Small tables with named rows and columns. After each table, cells are looked up by row and column.

kalat =
	sonal	mozer	lal	vomela	loz	suf	suteb
gam	3.78	1.51	1.73	1.81	3.05	3.58	7.80
gubuva	4.72	-3.55	-2.92	2.06	-6.33	2.14	-3.47
ridifot	0.69	4.05	-1.80	-8.17	-1.92	3.41	3.32
kaz	-0.99	-3.07	7.08	-4.50	2.81	-3.85	-2.97
gunosif	-4.03	-2.13	-3.71	3.96	5.92	2.61	-0.76
fepa	1.04	5.40	-1.95	2.57	-1.84	-6.33	2.81
tid	-1.02	6.99	-1.05	-0.35	3.08	5.82	-4.97
gufudi	-6.54	0.24	4.03	1.80	-4.32	2.95	3.05
kizevi	6.06	6.08	5.58	5.74	1.60	2.41	-1.90

suf of kaz = -3.85
sonal of gam = 3.78
lal of tid = -1.05
lal of fepa = -1.95
sonal of kaz = -0.99
sonal of ridifot = 0.69
suf of tid = 5.82
vomela of gubuva = 2.06
lal of gufudi = 4.03
loz of gubuva = -6.33
vomela of gunosif = 3.96
loz of kizevi = 1.60
suteb of kizevi = -1.90
mozer of gubuva = -3.55
suteb of kaz = -2.97
loz of gufudi = -4.32
loz of tid = 3.08
loz of fepa = -1.84
lal of kizevi = 5.58
sonal of gubuva = 4.72

rudusuv:
fields: sog, tez, tafalor, rufat, ketudar, zizuzum, vogezif, dokaz, doni
dup: [100, 145, 112, 121, 128, 109, 113, 146, 138]
bel: [48, 187, 145, 77, 132, 130, 63, 163, 146]
zud: [60, 183, 142, 80, 128, 127, 70, 158, 151]
maku: [181, 147, 180, 162, 140, 171, 147, 81, 173]
noru: [44, 196, 154, 73, 133, 136, 56, 165, 151]
zilo: [198, 82, 69, 75, 68, 50, 212, 224, 131]
vares: [38, 213, 173, 64, 135, 147, 45, 171, 163]

vogezif of zilo: 212
ketudar of noru: 133
rufat of bel: 77
sog of dup: 100
tez of dup: 145
rufat of zilo: 75
ketudar of zilo: 68
zizuzum of dup: 109

nik =
         tuvik   kon   fon  padu  tabav
petimu    4.41  4.48  4.65  2.47   6.14
nabo      4.54  4.54  4.29  7.14   3.53
sop       4.45  4.29  4.42  7.73   1.53
pusu      4.57  4.28  4.01  2.19   5.67
mumoru    4.34  4.81  4.29  6.09   2.65
sor       4.40  4.85  4.77  6.46   2.23
pidadeb   4.65  4.53  4.18  1.48   6.88

What is the tuvik of pusu in nik? 4.57
What is the tuvik of petimu in nik? 4.41
What is the kon of petimu in nik? 4.48
What is the tuvik of sop in nik? 4.45
What is the padu of nabo in nik? 7.14
What is the fon of pidadeb in nik? 4.18
What is the padu of pidadeb in nik? 1.48
What is the fon of petimu in nik? 4.65
What is the fon of nabo in nik? 4.29
What is the padu of sop in nik? 7.73
Row with the largest kon: sor

Table zulefi
,dovu,gelet,puz,zekopo,rek,ter
nafi,229,29,61,80,127,148
miruvam,191,35,103,188,53,154
vovilok,215,32,68,92,119,154
danu,214,34,70,94,119,155
zazomib,199,43,90,133,98,145
sen,228,31,62,95,123,139
gen,220,37,71,107,117,137
zor,192,43,90,130,98,155
pufomi,199,48,99,153,75,137
pasus,192,55,98,146,73,135
kufas,203,53,95,131,86,128
namar,197,38,81,113,110,158

What is the dovu of gen in zulefi?
220
What is the rek of kufas in zulefi?
86
What is the rek of miruvam in zulefi?
53
What is the rek of pasus in zulefi?
73
What is the rek of vovilok in zulefi?
119
What is the dovu of pasus in zulefi?
192
What is the dovu of danu in zulefi?
214
What is the rek of namar in zulefi?
110
What is the gelet of zazomib in zulefi?
43
What is the rek of gen in zulefi?
117
What is the gelet of miruvam in zulefi?
35
What is the gelet of pasus in zulefi?
55
What is the dovu of miruvam in zulefi?
191
What is the zekopo of zor in zulefi?
130
What is the rek of zazomib in zulefi?
98

sivafod =
	kibo	dovisos	dob	kiboz	zepeto	lusivad	kopupu	vigulef	bavipi
vekape	147	148	171	147	138	147	136	183	146
laso	169	193	138	147	117	168	139	190	161
pav	148	150	171	145	134	148	134	188	145
lal	170	157	167	141	124	148	101	155	150
lim	175	191	155	130	83	157	88	206	151
bukap	165	193	137	148	120	169	149	196	161
ripane	179	189	157	129	81	155	78	198	151
mol	188	185	164	123	71	150	49	186	149
lepa	178	188	144	143	113	163	116	171	160

What is the dob of lim in sivafod? 155
What is the dovisos of lal in sivafod? 157
What is the lusivad of pav in sivafod? 148
What is the kibo of pav in sivafod? 148
What is the bavipi of laso in sivafod? 161
What is the kopupu of vekape in sivafod? 136
What is the zepeto of pav in sivafod? 134
Which row has the largest kopupu? bukap

nudol =
|  | duri | luf | gobe | rov | virata | lek |
|---|---|---|---|---|---|---|
| kide | 57.81 | 59.75 | 23.07 | 54.75 | 59.93 | 40.66 |
| pubo | 57.77 | 59.18 | 85.69 | 64.11 | 59.05 | 90.63 |
| tutud | 59.40 | 59.25 | 88.88 | 62.36 | 58.39 | 33.27 |
| ber | 59.16 | 59.45 | 78.02 | 62.24 | 59.76 | 15.46 |
| nug | 60.91 | 58.14 | 34.91 | 54.29 | 58.09 | 27.73 |

What is the virata of pubo in nudol? 59.05
What is the duri of kide in nudol? 57.81
What is the gobe of nug in nudol? 34.91
What is the gobe of tutud in nudol? 88.88
What is the rov of ber in nudol? 62.24
What is the rov of nug in nudol? 54.29
What is the luf of kide in nudol? 59.75
What is the rov of kide in nudol? 54.75

Table kinem
,pap,rup,boro,ladate,toboni,bofinas
kegip,-13363,47760,-23599,-31716,13691,-31348
lafibe,-6379,-3936,-37225,-12144,76657,-60597
lun,35526,8988,-3161,13953,34680,9601
gop,35526,41298,17277,-57812,48672,-60597
lebi,-6379,15450,-37225,-12144,41676,-37198
nizozu,56478,28374,30903,-38240,62665,-48898
palad,605,54222,-9974,-44764,13691,-43048
gonumo,-6379,2526,-44038,904,55668,-37198
muvo,-6379,54222,-16787,-38240,6695,-37198

bofinas of kegip is -31348
boro of lebi is -37225
ladate of gonumo is 904
pap of gonumo is -6379
boro of lun is -3161
toboni of lebi is 41676
boro of muvo is -16787
toboni of muvo is 6695
pap of palad is 605
bofinas of palad is -43048
toboni of kegip is 13691
boro of palad is -9974
rup of muvo is 54222
boro of kegip is -23599
ladate of palad is -44764
Row with the largest bofinas: lun

Table zeper
         fet  dimu  tenat
tov      125    86     70
zifumim  254    76     63
pevesu   204    86     63
zup      158    87     66
rovakot  185    86     64

zup, dimu => 87
rovakot, dimu => 86
rovakot, tenat => 64
pevesu, dimu => 86
tov, fet => 125
rovakot, fet => 185
tov, dimu => 86
zifumim, tenat => 63
pevesu, fet => 204
zifumim, fet => 254
zup, fet => 158
tov, tenat => 70
zifumim, dimu => 76
pevesu, tenat => 63
zup, tenat => 66
Row with the largest dimu: zup

vinofe =
         tusotam  guku  zoza  dako  gek  far
kas           83   143   133   158   95   61
bos          144   111   131   166  101   74
gide         123   110   159   100  107  120
pamunam      130   165   143   146  150  144
ladazi       131   105   193   109  152  176
bes          111   126   191   174  113  108
suro          97   106   179   176  129   79
fomelug       61   118   156   105  147  104
zoziz         77   122   138   172  115   65
bobod         42   109   136   174  141  181
vibizi        49   127   192   113  160  160
nideze        47    99   186   142   95  103
kolina        79   248   123   121  145  165

kolina, tusotam: 79
bobod, dako: 174
suro, tusotam: 97
kas, dako: 158
suro, dako: 176
nideze, dako: 142
kas, gek: 95
gide, dako: 100
bes, guku: 126
bobod, tusotam: 42
bos, guku: 111
zoziz, gek: 115
vibizi, gek: 160
gide, gek: 107
vibizi, guku: 127
gide, zoza: 159
pamunam, zoza: 143
bobod, gek: 141
fomelug, far: 104
Row with the largest dako: suro

